In the data rows, 128 means zero.
Here are some points:
[109 208 134 139 137 121 151  96 152  94 107 112 110  97 158 101 154]
[131 156 165 182  95 112 118  67 167  87 118 113 172 151 170  57 130]
[110  89 108  99  89 154 101 150 101 130 128  97 125 211 107 135 145]
[145  49  87  39 172 188 111 227  75 165 142 147  77 156  47 250 127]
[132 111 153 140  85 103 116 105 118 108 141 119 138 163 141 122 134]
[134 226 162 178 207  96 182 116 165 140  81 146 132   0 130  89 103]
[135 126 156 180  91  85 131  87 127 129 127 126 156 124 150  93 112]
[146  36 120 103  64 145  74 142  91 122 148  89 156 235  88 146 108]
[134  66 155 148  43  90  84  91 110 109 161 112 155 234 148  91 120]
[111  48  74  42 130 184 107 204  86 170 157 125  79 217  57 226 164]
[129 166 126 137 162 151 146 128 146 123 109 111 140  70 116 107 120]
[148 133 136 136 171 117 120 136 130 133 119 136 122  81 116 117  95]
[146  99 115 105 142 141 139 171 120 147 123 122 130 102  75 163 120]
[143 191 152 151 164 145 154 130 143 112  99 140 135  49 123 115 118]
[128 161 162 154 194 100 141 137 139 156 100 156 129  22 122 109  96]
[117 205 164 205  75 102 139  29 171  66 112 103 169 129 202  41 147]
[127 128 119 101 159 134 139 180 114 154 111 110 126  64  64 144 104]
[138  74 132 122 101 134  98 137 108 127 131 124 144 182 108 127 125]
[139 174 153 153 163 103 151 119 153 139 103 127 153  33 128  90 108]
[149 143 121 119 178 138 144 154 141 145 122 160 119  53 105 153 112]
[134  77 150 174  15  93  84  49 132  83 158  94 182 255 177  52 119]
[130 154 165 175 141 123 157  82 133 132 112 115 171  81 118  62  95]
[151 121 164 161 112 129 109  88 139 107 159 175 131 155 187 132 128]
[120 144 135 141 114 133 109 104 139 120 119 119 144 135 158 102 138]
[132 146 134 103 199 126 165 187 115 157  93 105 133  20  41 135  88]
[127 156 137 141 152 125 145 110 132 114 108 110 158  87 114  80  98]
[120 127 109 111 146 141 133 146 116 147 119 123 125 124 103 153 134]
[123 158 108  99 208 147 158 167 114 154 119 165  81  51 123 182 122]
[120 122 151 141 101 117 118 104 118  96 132 100 146 163 136  97 111]
[145  87 102  89 142 146 120 175 107 150 139 138 112 135  87 168 114]
[136 145 162 171 109  74 122  91 144 130 108  70 183  82 135  30  72]
10 more points follow, each with its number after it:
[121  33  96  89  40 174 100 151  88 121 149  94 148 255  83 166 152] 0
[130 202 177 198 129  87 159  62 169  96  93 102 182  35 152  35  89] 1
[133 125 163 177  84 108 104  56 138  94 155 135 148 176 192  85 121] 2
[136 109 120 108 174 140 115 143 115 161 147 180  87 123 144 180 130] 3
[139 145 103  98 198 136 160 186 138 157 116 166  86  67  92 191 133] 4
[111 138 137 148  95 130 132  70 139  91 143 131 139 172 189 107 155] 5
[116  93 143 160  47  98  83  71 123 122 146 124 149 217 183  88 147] 6
[144 119 105  87 192 169 154 171 115 148 133 161  94 102 100 178 127] 7
[115 255 178 219 156  92 189  42 189  79  83 130 160   3 209  42 133] 8
[119  64 137 134  34 106  92 105 110 112 162 104 153 249 144 119 145] 9
Which three of these numbered points are nearest to each point below, ignoring the 2 directions in which the first points spread most? Their numbers follow each, nearest first.
[124 103 163 189  37  81  79  49 137 107 148 115 171 218 199  57 132] > 6 9 2
[124 133 133 138  85 142 122 100 129  95 131 121 128 180 151 126 158] > 8 5 4
[119 169 123 114 143 127 149 145 136 120 114 124 105  93 131 149 147] > 8 4 5
[146 185 154 159 215  86 147 121 166 157 139 216  94   0 193 142 108] > 3 2 4
[137 130  90  84 184 142 144 182 134 169 134 162  90  95  96 193 149] > 4 6 7
[111 154 106  88 211 165 176 163 116 149 117 161  80  67 117 195 148] > 5 8 7
[132 199 211 214 104  40 143  40 163  84  94  77 214  35 166   0  61] > 1 9 0
[127  75  73  66 133 195 106 173 108 134 174 175  56 222 140 241 182] > 5 3 8
[121 121 140 157  80 110 109  91 141 103 143 126 152 184 179  99 143] > 4 6 8
[153 144 180 181 129  73 115  88 154 107 141 150 141  91 172  77  96] > 2 3 6
[117 181 140 135 173 115 170 128 149 129 107 121 135  46 136  97 119] > 9 1 7
[116 141 138 153  52 135 117  86 137  77 143 111 142 206 176 117 177] > 8 5 4
[127  68  70  43 183 193 122 220  88 171 146 157  76 160  61 217 123] > 7 2 4
[118 124 136 167  80 101  99  85 133 123 134 126 152 174 170  88 135] > 6 9 4
[117 193 136 139 185 123 156 115 154 137 120 153  96  67 174 133 152] > 5 8 3
[123  74  84  49 139 198 124 225  88 164 113 100 108 182   5 195 142] > 0 1 9
[119 156 136 118 184 124 159 159 123 147 104 141 112  38 103 143 111] > 9 6 1
[119  99 128 145  81 107 108 105 130 139 153 128 137 170 165 104 137] > 6 9 4
[129 113  99  94 141 168 129 159 122 138 132 128 116 145 105 149 126] > 7 9 8
[153 138 138 151 136 117 117 107 145 119 148 154 123 113 159 123 133] > 2 4 3
[114  77 138 156  25 110  97  64 116  83 159 107 160 255 162  84 144] > 9 7 4
[152  90 153 146 118 115 102 107 117 120 136 138 146 148 140 120 101] > 2 9 1
[136  94 141 132 102  96 123 119 132 143 141 132 138 146 121 126 123] > 9 6 4
[146 166 105 105 226 160 171 176 149 169 119 169  89  11  99 174 125] > 7 4 2
[152 109  88  69 204 165 138 198 121 168 117 157  80  96  75 214 137] > 4 7 2
[120 166 111 109 176 123 155 151 130 137 119 149  86  71 128 162 139] > 4 8 5
[124  41 106 136   0 136  57  86 110  72 176 102 154 255 157 132 170] > 8 9 4
[125 115 121 128 109 118 130 138 130 132 131 151 113 142 157 163 170] > 4 8 6
[142 113 121 134 139 134 111 138 128 134 148 159 111 132 132 153 134] > 2 4 7
[125 128  96  91 156 167 145 170 124 144 128 132 101 103 108 179 156] > 8 5 4
[141 135 171 191  87  83 132  49 152  87 148 152 163 133 202  84 128] > 2 4 3
[152  96 157 158 112 100 108 116 128 121 136 106 181 111 107  73  70] > 1 9 0
[151  76 166 151  58  95  95 103 109 113 139  81 180 185 112  84 100] > 1 9 0
[123  74 108 121  95 130  93 132 118 141 151 139 114 199 147 159 148] > 6 4 2
[117 143 111  94 156 152 163 167 123 134 110 123 126  83  81 143 127] > 0 1 9
[106 160 130 133  92 109 162 126 132 109 102  76 152 114 104  98 139] > 0 1 9
[137 138 146 164 119 114 112  63 153 105 162 170 125 149 212 110 138] > 3 2 7
[157 135 196 217  68  66 105   0 176  84 153 131 193 164 221  13 105] > 2 7 3
[126  74  76  74 128 173  98 153 100 135 155 147  84 234 128 220 179] > 5 8 4
[130 182 201 252  45  30 108   0 188  78 129 122 196 126 255   0 118] > 6 4 2
[130 133 161 186  79  79 107  62 147 112 140 124 160 137 185  50 105] > 6 9 2
[140 163 185 199 118  77 143  50 164  95 138 136 176  73 190  28  84] > 2 9 7
[125 120 138 140  96 139 111  97 132 112 146 139 131 179 167 115 147] > 7 5 2
[125  72 133 131  50 135  85  82 108  89 181 129 138 255 173 102 148] > 7 2 5
[125  72  94  69 119 150 114 180  82 147 139 118  93 186  83 197 148] > 9 8 6
[110  98  86  95 116 173 103 160 105 138 125 111 104 208 105 178 170] > 8 5 4
[111 157 119 113 142 137 145 125 136 110 133 147 103 138 163 146 154] > 5 8 4
[126 247 184 205 158  86 184  50 185  95  95 141 151   0 196  60 125] > 8 5 4
[147 125 148 172  97 119 100  68 152 106 158 148 139 159 190  96 130] > 2 3 7
[132 140 105  87 235 142 153 190 120 185 129 199  61  45 107 209 134] > 3 2 4
[ 95 139 103  86 120 146 152 174 109 129  89  72 127 121  68 139 138] > 0 1 9
[160  99 125 108 157 133 143 166 132 147 127 126 145  86  74 138  96] > 1 9 0
[129  77 136 127  67 115  86 116 108 115 139  79 155 218 114  89 109] > 1 9 0
[137 117 128 144  96 125 119  99 151  99 135 115 153 169 146 118 134] > 4 7 8
[117  96 101  94 117 136 119 162 108 135 139 125  99 175 114 175 155] > 4 8 9
[133 147 132 150 147 101 129 118 138 151 136 177 107  79 174 142 134] > 3 6 2
[132  90 156 175  48  99  90  58 131  88 171 144 144 225 197 106 143] > 2 3 4
[121 131 130 132 124 119 118 116 134 139 133 142 114 141 167 139 154] > 6 4 5
[132 255 172 182 212  94 190  89 202 112  78 136 149   0 174  60 105] > 4 7 8
[132 129 148 170  70  97  92  63 140  97 146 126 137 201 200  92 143] > 4 2 6
[128 112 136 142  81 126 110  99 133 106 149 129 142 182 168 115 145] > 4 7 8
[138 146 141 134 159 131 133 133 140 128 118 141 123  98 135 121 129] > 7 2 4
[121 116 144 144  88  96 110 103 134 119 134 112 148 148 147  91 118] > 9 1 6
[132 114 153 142 119 106 102  96 122 144 136 128 145 151 138  92 103] > 6 9 2
[123 169 144 135 150 105 159 122 132 132 105 117 134  65 117 116 115] > 9 1 0
[126 179 106 104 223 162 189 182 141 145 113 152 103  12  92 156 124] > 7 8 5
[116  92 113 122  53 146 101  94 120  99 166 148 112 255 187 162 195] > 5 8 4
[144 112 108  71 207 149 149 204 109 178 127 145  90  61  68 184 112] > 9 1 6
